One vector is turned by the same rotation once a tick. Each row is the vector after some number of ticks, and that number follows the row.
The counts run from 0 to 481.
[-17,  15,   2,   2,  19,  13,  -2,   8,   9,  -3,  10,  17,   3,  -1] : 19
[-17,   7,  -2,  -2,  10, -14, -10,  -3,  -1,   0,  24, -11,   3,  10] : 68
[ -5,   6,   4,   7,  15,  -4,  -7,  15, -18,   1,  13,   2,  16, -13] : 203
[  3, -15,  15,   1,  -2,   2,  -1,  28,  -7,  12,  11,   0,   0,   0] : 444
[ -5,  -5, -10,  -1,   0,  -2,  -6,  13,  15,   7,  20, -17,  -8,  11] : 304
[-18,  -4,  13, -10,  -2,   2,   0,   8,  15,   4,   2,   8, -21,  12] : 272
[ -1,  -1, -21,  -4,  10,  11, -10,  16,  -5,   5,   6,  -6,  -3, -20] : 163
[ -2,  15,  -1,   0,  -5, -17,  -5,   2,   1,  -3, -11,   7, -17, -22] : 367
[ -5,   2, -16,  -1,  19,   7,  -6,   1,  -1,   3,   2,   2, -13, -24] : 154
[-16,  14,   5,   3,  20,  11,  -1,   8,   9,  -2,   7,  19,   1,  -1] : 17
[-23,   3,   5,  -8,  -3,  -6,  -2,  21,  12,  -7,  -1,  -3,  -5,  13] : 44
[  0,   6,   9,   4,   2, -24,  -3, -15,   5,   7,  11,   1, -20,  -6] : 101
[  0,   8,  -3,  14,  16, -23,  -2,  -3,  12,  -1,  10,  -8, -11,  -8] : 329
[ -8,  -3,  -4, -17, -12,   4, -10,  18, -14,   5,  -4,  -1, -10, -14] : 399
[ -6,   5,   6,   8,  20,  -6,  -5,  13, -18,  -1,   9,   2,  13, -15] : 200
[ 10,   9, -13,  -3, -10,   0, -10,  -3,   3,  16,  20,   0, -15, -10] : 120
[ -1,   1,  10,   0, -13, -26,  -4,   2,   6,   5,   9,  -8, -17,   6] : 90
[ -7,  17,  -6,  -4,   7,  -8,  -9,  -7,  -8,   0,  -2,  10, -11, -25] : 376
[-12,  12,   7, -10,  -2,  13,  -7,   4,  -2,  10,  22,  16,   0,   9] : 253
[  0,   6,  -2,  14,  15, -24,  -2,  -2,  13,  -1,   9,  -8, -12,  -7] : 328
[-17,  15,   0,   1,  19,  13,  -2,   8,   8,  -2,  10,  15,   4,   0] : 20
[-15,  -1,  11, -13, -11,   7,  -2,  13,  12,   6,   7,   8, -16,  14] : 267
[ -9,   5,  -3,  -4,  -4, -14, -11,   3,   0,   6,  26, -15,   2,  12] : 75
[-16,  -2,  -7,  -2,  19,   4,  -6,  -3,  11,   5,  22,  -6,  -8,   9] : 292
[ -3,  -9,  -5,  -3,   0,  -1,  -4,  32,  -5,   0,  -8,  -8,  -5, -15] : 176
[-19,  -3,   0,  -2,  22,   2,  -2,  -6,  13,   3,  15,  -1, -14,   8] : 287
[  0,   7,   9,   2,  -6,  -2,  -8,  25, -16,   5,  13,   3,  15,  -4] : 213
[-15,   0,  10, -14, -11,   8,  -2,  13,  11,   7,   8,   9, -15,  14] : 266
[ -4,  -6,  -9,  -1,  -2,  -5,  -6,  15,  15,   7,  18, -18,  -9,  11] : 306
[ -4,   2, -19,  -2,  19,   9,  -7,   4,  -3,   4,   4,   0, -10, -23] : 156
[ -3,   0,   7,  -3, -16, -23,  -6,   6,   5,   7,  14, -12, -12,   9] : 86
[-13,  14,  11,  -4,   6,   8,  -6,  -2,  -4,   7,  21,  19,   2,   4] : 248
[-13, -12,   9, -11,   4,  -4,  -3,  12, -14,   2, -11,   2, -16, -15] : 410
[ -8,   0,  -8, -17, -11,   6, -12,  15, -15,   6,   0,   0,  -8, -15] : 396
[  5,   0,  -6,  -5, -12,  -3,  -4,   8,  10,   9,  -5,   3, -28, -15] : 134
[  2,   0,  -5,  -4,  -4,  -3,  -3,   6,  10,   6,  -8,   4, -29, -19] : 138
[-13,  11,  25,   1,   7,  -5,   0,   1,  -5,   1,   6,  22,  -3,  -2] : 237
[ 10,   7, -12,  -5, -14,   1, -10,   2,   4,  15,  15,   0, -18, -10] : 123
[ -3,   5,  20,   0, -12,  -8,  -3,  26,  -9,   3,   5,   9,   5,  -1] : 221
[ -6,  -5, -11,  -2,   4,   1,  -7,  10,  13,   7,  23, -16,  -7,  12] : 302
[-14, -12,   9,  -5,  21,  -1,  -2,   4, -18,   4,  -1,   3,  -8, -15] : 419
[-15,   7,  -3,  -3,   6, -13, -11,  -2,  -2,   3,  26, -12,   3,  11] : 70
[-20,  -3,   1,  -3,  22,   1,  -1,  -6,  14,   3,  14,   0, -14,   7] : 286
[ 10,  10, -12,  -3,  -9,   0, -11,  -5,   2,  16,  21,   1, -15, -10] : 119
[-21,  -5,  11,  -7,   8,  -1,   2,   2,  16,   1,   2,   5, -21,  10] : 277
[-13,   2,   8, -13, -12,  10,  -5,  13,   8,   8,  12,   9, -10,  14] : 263
[ -1,  -7,  -3,   4,  -3, -16,  -2,  16,  18,   3,   8, -17, -15,   7] : 313
[-1, 11,  9, 11, 15,  7,  0,  9,  6,  7, 22, 16,  6,  1] : 473
[-10,   6,  -3,  -3,  -2, -14, -11,   2,  -1,   4,  26, -14,   3,  12] : 74
[  9,   4, -10,  -6, -16,   0,  -8,   7,   8,  13,   6,   0, -23, -11] : 128
[ -1,   5,  17,   0, -12,  -6,  -4,  27, -11,   3,   7,   8,   7,  -1] : 219
[-14, -13,  11,  -9,  11,  -3,  -3,   9, -15,   2,  -9,   3, -14, -16] : 413
[ -2,   1,   6,  -3, -16, -22,  -7,   7,   4,   6,  15, -12, -11,   9] : 85
[-17,  -2,  -4,  -2,  20,   3,  -4,  -5,  12,   4,  20,  -4, -10,   9] : 290
[-1, 11, 10, 12, 16,  6,  0,  8,  6,  7, 22, 16,  5,  0] : 472
[  0,   7,   9,   2,  -3,  -1,  -7,  25, -16,   4,  15,   3,  15,  -5] : 212
[-12,   7,   6, -12,  -9,  13,  -7,   9,   3,  10,  18,  12,  -4,  12] : 258
[ -4,   1, -10,   0,  17,   1,  -3,  -1,   4,   2,  -5,   5, -22, -25] : 148
[ -2,  -7,  -4,   3,  -4, -12,  -3,  17,  18,   4,  11, -18, -13,   9] : 311
[ -2,  -7,  -9,  -4,   0,   2,  -6,  31,  -5,   1,  -5,  -9,  -4, -15] : 174
[-11,   9,  14,   5,  13,   5,   4,  14,  11,  -3,  -2,  22,  -7,  -5] : 9
[  0, -12,   6,  -1,   7,   9,  -5,  20, -16,  13,  19,  -2,   5,  -4] : 436
[-21,   7,   1,  -1,  16, -14,  -7,  -5,   1,  -3,  19,  -9,   2,  10] : 64
[ -5,   5,   5,   8,  17,  -4,  -6,  14, -18,   1,  12,   3,  14, -14] : 202
[-9,  7, 16,  5, 10,  4,  5, 16, 12, -2, -4, 22, -8, -4] : 7
[-13, -12,   9,  -4,  21,   0,  -3,   4, -18,   4,   1,   3,  -7, -16] : 420
[ 11,  18, -14,   4, -12, -13, -11,  11,   4,   5,  14,  -6,  -3, -11] : 348
[ -8,   1,   8,   8,  22, -10,  -2,  13, -14,  -3,   1,   2,   7, -17] : 195
[  1,  15,  -2,   0, -11, -19,  -5,   8,   3,  -1,  -9,   5, -17, -19] : 363
[  1, -11,  25,   8,   5,  -5,   6,  22,   1,   7,   4,   8,  -7,  -1] : 453
[-1, -4, 25, 13, 14, -5,  7, 14,  4,  5,  5, 13, -6, -3] : 459
[ 10,   5, -11,  -6, -16,   1,  -9,   6,   7,  14,  10,   0, -21, -11] : 126
[-15,  13,   7,   4,  19,   9,   1,   8,  10,  -3,   4,  20,  -1,  -3] : 15
[  2, -14,  20,   4,  -1,  -2,   2,  27,  -3,   9,   7,   3,  -4,   0] : 448
[-2,  6, 17, 14, 20,  1,  4,  7,  5,  5, 15, 16,  1, -2] : 467
[ -4,   2, -14,   0,  19,   4,  -5,  -1,   2,   3,  -2,   4, -17, -25] : 151
[-2,  4, 17,  4,  0,  5,  4, 25, 11,  3, -4, 19, -8, -4] : 1
[-13,  12,  10,   5,  18,   7,   2,   9,  10,  -3,   1,  21,  -4,  -4] : 13
[-13, -12,   9, -12,   2,  -4,  -4,  13, -14,   2, -12,   2, -16, -15] : 409
[-13,   4,   7, -13, -11,  12,  -6,  12,   6,  10,  15,  10,  -8,  13] : 261
[ -6,  17,  -5,  -2,   5, -11,  -8,  -6,  -6,  -2,  -5,  10, -13, -25] : 374
[-18,  -4,  13, -11,  -4,   3,   0,   9,  14,   4,   3,   7, -20,  13] : 271
[-21,  -4,   9,  -5,  15,   0,   2,  -3,  16,   1,   5,   4, -20,   9] : 280
[-17,  15,  -3,  -2,  13,  15,  -6,  11,   7,  -2,  14,  11,   7,   4] : 24
[-15, -13,  11,  -8,  13,  -4,  -2,   8, -15,   2,  -8,   3, -13, -16] : 414
[-12,   6,   7, -12, -10,  14,  -6,  11,   3,  10,  18,  11,  -5,  13] : 259
[ -2,   1,   9,  -2, -15, -25,  -6,   4,   6,   6,  11, -10, -15,   7] : 88
[ -2,  -6,  -7,   1,  -3,  -8,  -5,  16,  16,   5,  15, -18, -11,  11] : 308
[-15, -13,  11,  -7,  14,  -3,  -2,   7, -15,   2,  -7,   4, -13, -16] : 415
[-20,   7,  -1,  -9,  -5,   5,  -6,  25,  11,  -4,   6,  -1,   1,  13] : 37
[ -9, -11,   6,  -3,  21,   6,  -6,   7, -20,   9,  14,   0,   1, -11] : 427
[ -2,  -6,  -5,   2,  -3, -11,  -3,  17,  17,   4,  12, -17, -13,   9] : 310
[-14,  14,  18,  -1,  10,   3,  -3,  -3,  -5,   4,  15,  22,   0,   0] : 243
[  0,   0,  -5,  -3,   3,  -3,  -2,   3,   9,   4, -10,   6, -28, -21] : 141
[ -2,  -6,  -1,   6,  -1, -19,  -1,  14,  19,   2,   5, -16, -16,   5] : 315
[ -1,   6,  16,   0, -11,  -5,  -5,  27, -11,   5,   8,   7,   9,  -2] : 218
[-7,  7, 16,  5,  6,  5,  5, 19, 12,  0, -5, 21, -9, -5] : 5
[ -7,  -7,   6,   4,  11, -10,   0,  24,  -7,  -5, -12,  -3,  -4, -17] : 185
[  8,  17, -14,  10,   3, -14, -10,   2,   4,   5,  20,  -7,  -1, -11] : 341
[-12, -11,   7, -14,  -2,  -3,  -5,  15, -13,   3, -12,   2, -16, -15] : 407
[-12,  12,   7,  -8,   0,  13,  -7,   2,  -2,   9,  22,  16,   2,   7] : 252
[  9,  11, -11,  -1,  -5,  -2, -11,  -8,   2,  15,  22,   1, -14, -10] : 117
[-18,  -3,  -2,  -3,  21,   3,  -3,  -6,  12,   4,  18,  -3, -11,   8] : 289
[ -8,  -1,  -7, -18, -12,   6, -12,  17, -15,   6,  -2,  -1,  -9, -15] : 397
[ -8,   7,  27,   1,  -5, -10,   1,  15,  -5,   0,  -1,  17,  -2,  -1] : 229
[ -1,  -2, -20,  -4,   6,  11, -10,  20,  -6,   5,   5,  -7,  -2, -18] : 165
[ -1,   5,  10,   3,   0, -26,  -3, -12,   6,   6,   9,   0, -21,  -4] : 99
[-12,   8,   6, -12,  -8,  14,  -7,   8,   2,  10,  20,  12,  -2,  11] : 257
[ -3,   1, -21,  -3,  14,  11,  -9,  10,  -5,   5,   6,  -4,  -5, -21] : 160
[-15,  13,   9,   4,  19,   9,   2,   9,  10,  -3,   3,  21,  -2,  -4] : 14
[ -8,   0,   8,   8,  22, -10,  -1,  14, -13,  -4,  -1,   1,   5, -18] : 194
[ -9,  -3,   8,   7,  20, -11,  -1,  17, -11,  -5,  -6,   0,   1, -18] : 191
[ -5,   4,   0,  -4, -11, -16, -10,   6,   1,   7,  22, -15,  -2,  12] : 79
[ -3, -12,   5,  -2,  12,   9,  -6,  15, -18,  12,  19,  -2,   5,  -6] : 433
[  1,  -1,  -5,  -3,  -1,  -3,  -2,   5,  10,   6,  -9,   5, -30, -19] : 139
[  4,  10,  -1,   3,   6, -15,  -7, -17,   2,  11,  19,   3, -16, -10] : 108
[-23,   6,   4,  -1,  17, -15,  -5,  -4,   3,  -6,  13,  -6,   0,   9] : 61
[-26,   2,   9,  -4,   5, -13,  -1,  13,  11,  -9,  -2,  -3,  -8,  12] : 49
[  1,  10,  -5,  15,  15, -22,  -4,  -4,  10,   0,  12,  -7,  -8,  -9] : 331
[  5,   1,  -7,  -6, -13,  -2,  -5,   8,  10,   9,  -3,   2, -28, -15] : 133
[  2, -14,  19,   3,  -2,  -1,   1,  28,  -4,  10,   8,   2,  -3,   0] : 447
[  7,   1,  -8,  -6, -14,  -2,  -6,   9,  10,  11,  -1,   2, -27, -14] : 132
[ -8,  17, -10,  -6,   6,  -2, -11,  -6, -13,   1,   2,   9,  -7, -24] : 380
[ -4,  -9,  -1,   0,   3,  -5,  -3,  30,  -5,  -2, -10,  -7,  -6, -16] : 179
[ -1,   7,   7,   3,   1,  -2,  -8,  23, -17,   5,  16,   2,  16,  -6] : 210
[-12,   6,  -3,  -3,   2, -13, -11,   0,  -2,   3,  27, -13,   3,  11] : 72
[-27,   3,   9,  -3,  11, -15,  -2,   6,   9,  -9,   1,  -4,  -7,  10] : 53
[  0, -10,  25,   9,   7,  -5,   6,  21,   2,   6,   3,   9,  -7,  -1] : 454
[ -2,  -2,   2,  11,   7, -24,   0,   7,  18,  -1,   3, -12, -16,  -1] : 321
[ -4, -11,   4,  -2,  13,   8,  -6,  14, -18,  12,  18,  -1,   5,  -8] : 432
[-11,  -9,   3, -15,  -8,  -1,  -7,  17, -13,   4, -10,   0, -15, -14] : 404
[  3, -14,  14,   1,  -1,   3,  -2,  27,  -8,  12,  12,  -1,   0,   0] : 443
[ -6,   6,  27,   1,  -7, -10,   1,  19,  -6,   1,  -1,  16,  -1,  -1] : 227
[-18,   7,  -1,  -2,  12, -13,  -9,  -4,   0,   0,  23, -10,   3,  10] : 67
[-13,  13,  10,  -7,   2,  12,  -7,   0,  -3,   9,  22,  18,   2,   5] : 250
[ -8,  -5,   7,   5,  16, -12,   0,  20,  -8,  -5, -10,  -1,  -2, -18] : 188
[ -2,   7,   6,   4,   5,  -2,  -8,  20, -18,   4,  16,   3,  17,  -8] : 208
[ 0, 10, 12, 13, 18,  5,  0,  8,  5,  7, 20, 16,  5, -1] : 471
[-16,  -2,  -6,  -2,  20,   3,  -5,  -5,  11,   5,  21,  -5,  -9,   9] : 291
[-1,  1, 21, 14, 20, -2,  4,  8,  5,  5, 12, 15, -1, -2] : 464
[  5,   0,  -6,  -5, -10,  -3,  -3,   8,  10,   7,  -6,   3, -29, -16] : 135
[ -2,   0, -21,  -3,  11,  12,  -9,  14,  -6,   5,   7,  -5,  -4, -20] : 162
[  9,  16, -10,   1, -18, -14,  -9,  14,   4,   4,   5,  -4,  -8, -11] : 353
[-21,  -4,   7,  -4,  17,   0,   0,  -4,  15,   2,   8,   4, -18,   9] : 282
[-20,  -5,  12,  -9,   4,   0,   1,   4,  16,   2,   2,   7, -21,  11] : 275
[ -2,   0,   1,  11,   9, -24,   0,   6,  17,  -1,   4, -12, -17,  -2] : 322
[ -8,  16, -12,  -8,   6,   1, -13,  -4, -14,   3,   4,   7,  -6, -23] : 382
[-23,   3,   5,  -8,  -3,  -4,  -3,  21,  13,  -7,   0,  -3,  -5,  13] : 43
[ -2,  -7,  -3,   3,  -3, -14,  -3,  16,  19,   3,   9, -17, -14,   8] : 312
[ -1,   4,  11,   3,  -1, -26,  -3, -10,   6,   6,   8,  -1, -21,  -3] : 98
[ 0, 13,  4,  6,  2, 11, -3, 17, 10,  8, 22, 12,  6,  6] : 480
[  0,   6,  12,   1,  -9,  -4,  -6,  27, -14,   5,  12,   5,  12,  -2] : 215
[-16,  -2,  12, -12,  -9,   6,  -1,  12,  13,   6,   6,   8, -17,  14] : 268
[-13,   7,  -3,  -2,   4, -13, -11,  -1,  -1,   3,  26, -13,   4,  11] : 71
[  6,  12,  -7,   2,   2,  -8,  -9, -15,   1,  14,  22,   3, -14, -10] : 112
[ -7,  17,  -6,  -3,   7,  -9,  -8,  -6,  -7,  -1,  -4,  10, -12, -25] : 375
[ -2,  -6,  -2,   5,  -2, -17,  -1,  15,  19,   2,   6, -16, -15,   6] : 314
[ -8,  -6,   7,   5,  15, -12,   0,  22,  -8,  -6, -10,  -2,  -3, -18] : 187
[ -4,  -9,  -3,  -1,   1,  -4,  -3,  31,  -5,  -2, -10,  -8,  -6, -16] : 178
[ -8,  16, -11,  -7,   6,   0, -12,  -5, -13,   2,   3,   8,  -7, -24] : 381
[-11, -11,   7,  -2,  22,   3,  -5,   5, -19,   7,   9,   2,  -2, -13] : 424
[-12,   9,   5, -12,  -7,  14,  -7,   7,   1,  10,  21,  13,  -1,  10] : 256
[ -2,   1,   8,  -3, -15, -24,  -6,   5,   5,   6,  12, -11, -13,   8] : 87
[ -2,  -4,   2,   8,   5, -22,   0,  10,  19,  -1,   4, -13, -17,   2] : 319
[-27,   3,   9,  -2,  13, -16,  -2,   4,   9,  -9,   2,  -4,  -6,   9] : 54
[-3,  5, 17,  5,  1,  5,  4, 24, 11,  1, -4, 20, -9, -4] : 2
[ -2,   1,  11,   1, -10, -28,  -3,  -1,   7,   5,   8,  -6, -19,   3] : 92
[  0,   6,  15,   1, -11,  -4,  -5,  27, -12,   4,  10,   5,  10,  -2] : 217
[ -7,   4,   6,   8,  21,  -7,  -4,  13, -17,  -1,   7,   2,  11, -15] : 199
[  9,  10, -11,  -2,  -6,  -1, -11,  -7,   2,  15,  21,   1, -15, -10] : 118
[-18,  12,  -6,  -6,   4,  13,  -7,  19,   8,  -1,  14,   5,   6,   9] : 30
[ -2,   2,  11,   2,  -8, -28,  -3,  -4,   7,   5,   7,  -4, -20,   1] : 94
[-12,  10,  26,   1,   6,  -6,   0,   3,  -4,   1,   5,  22,  -3,  -2] : 236
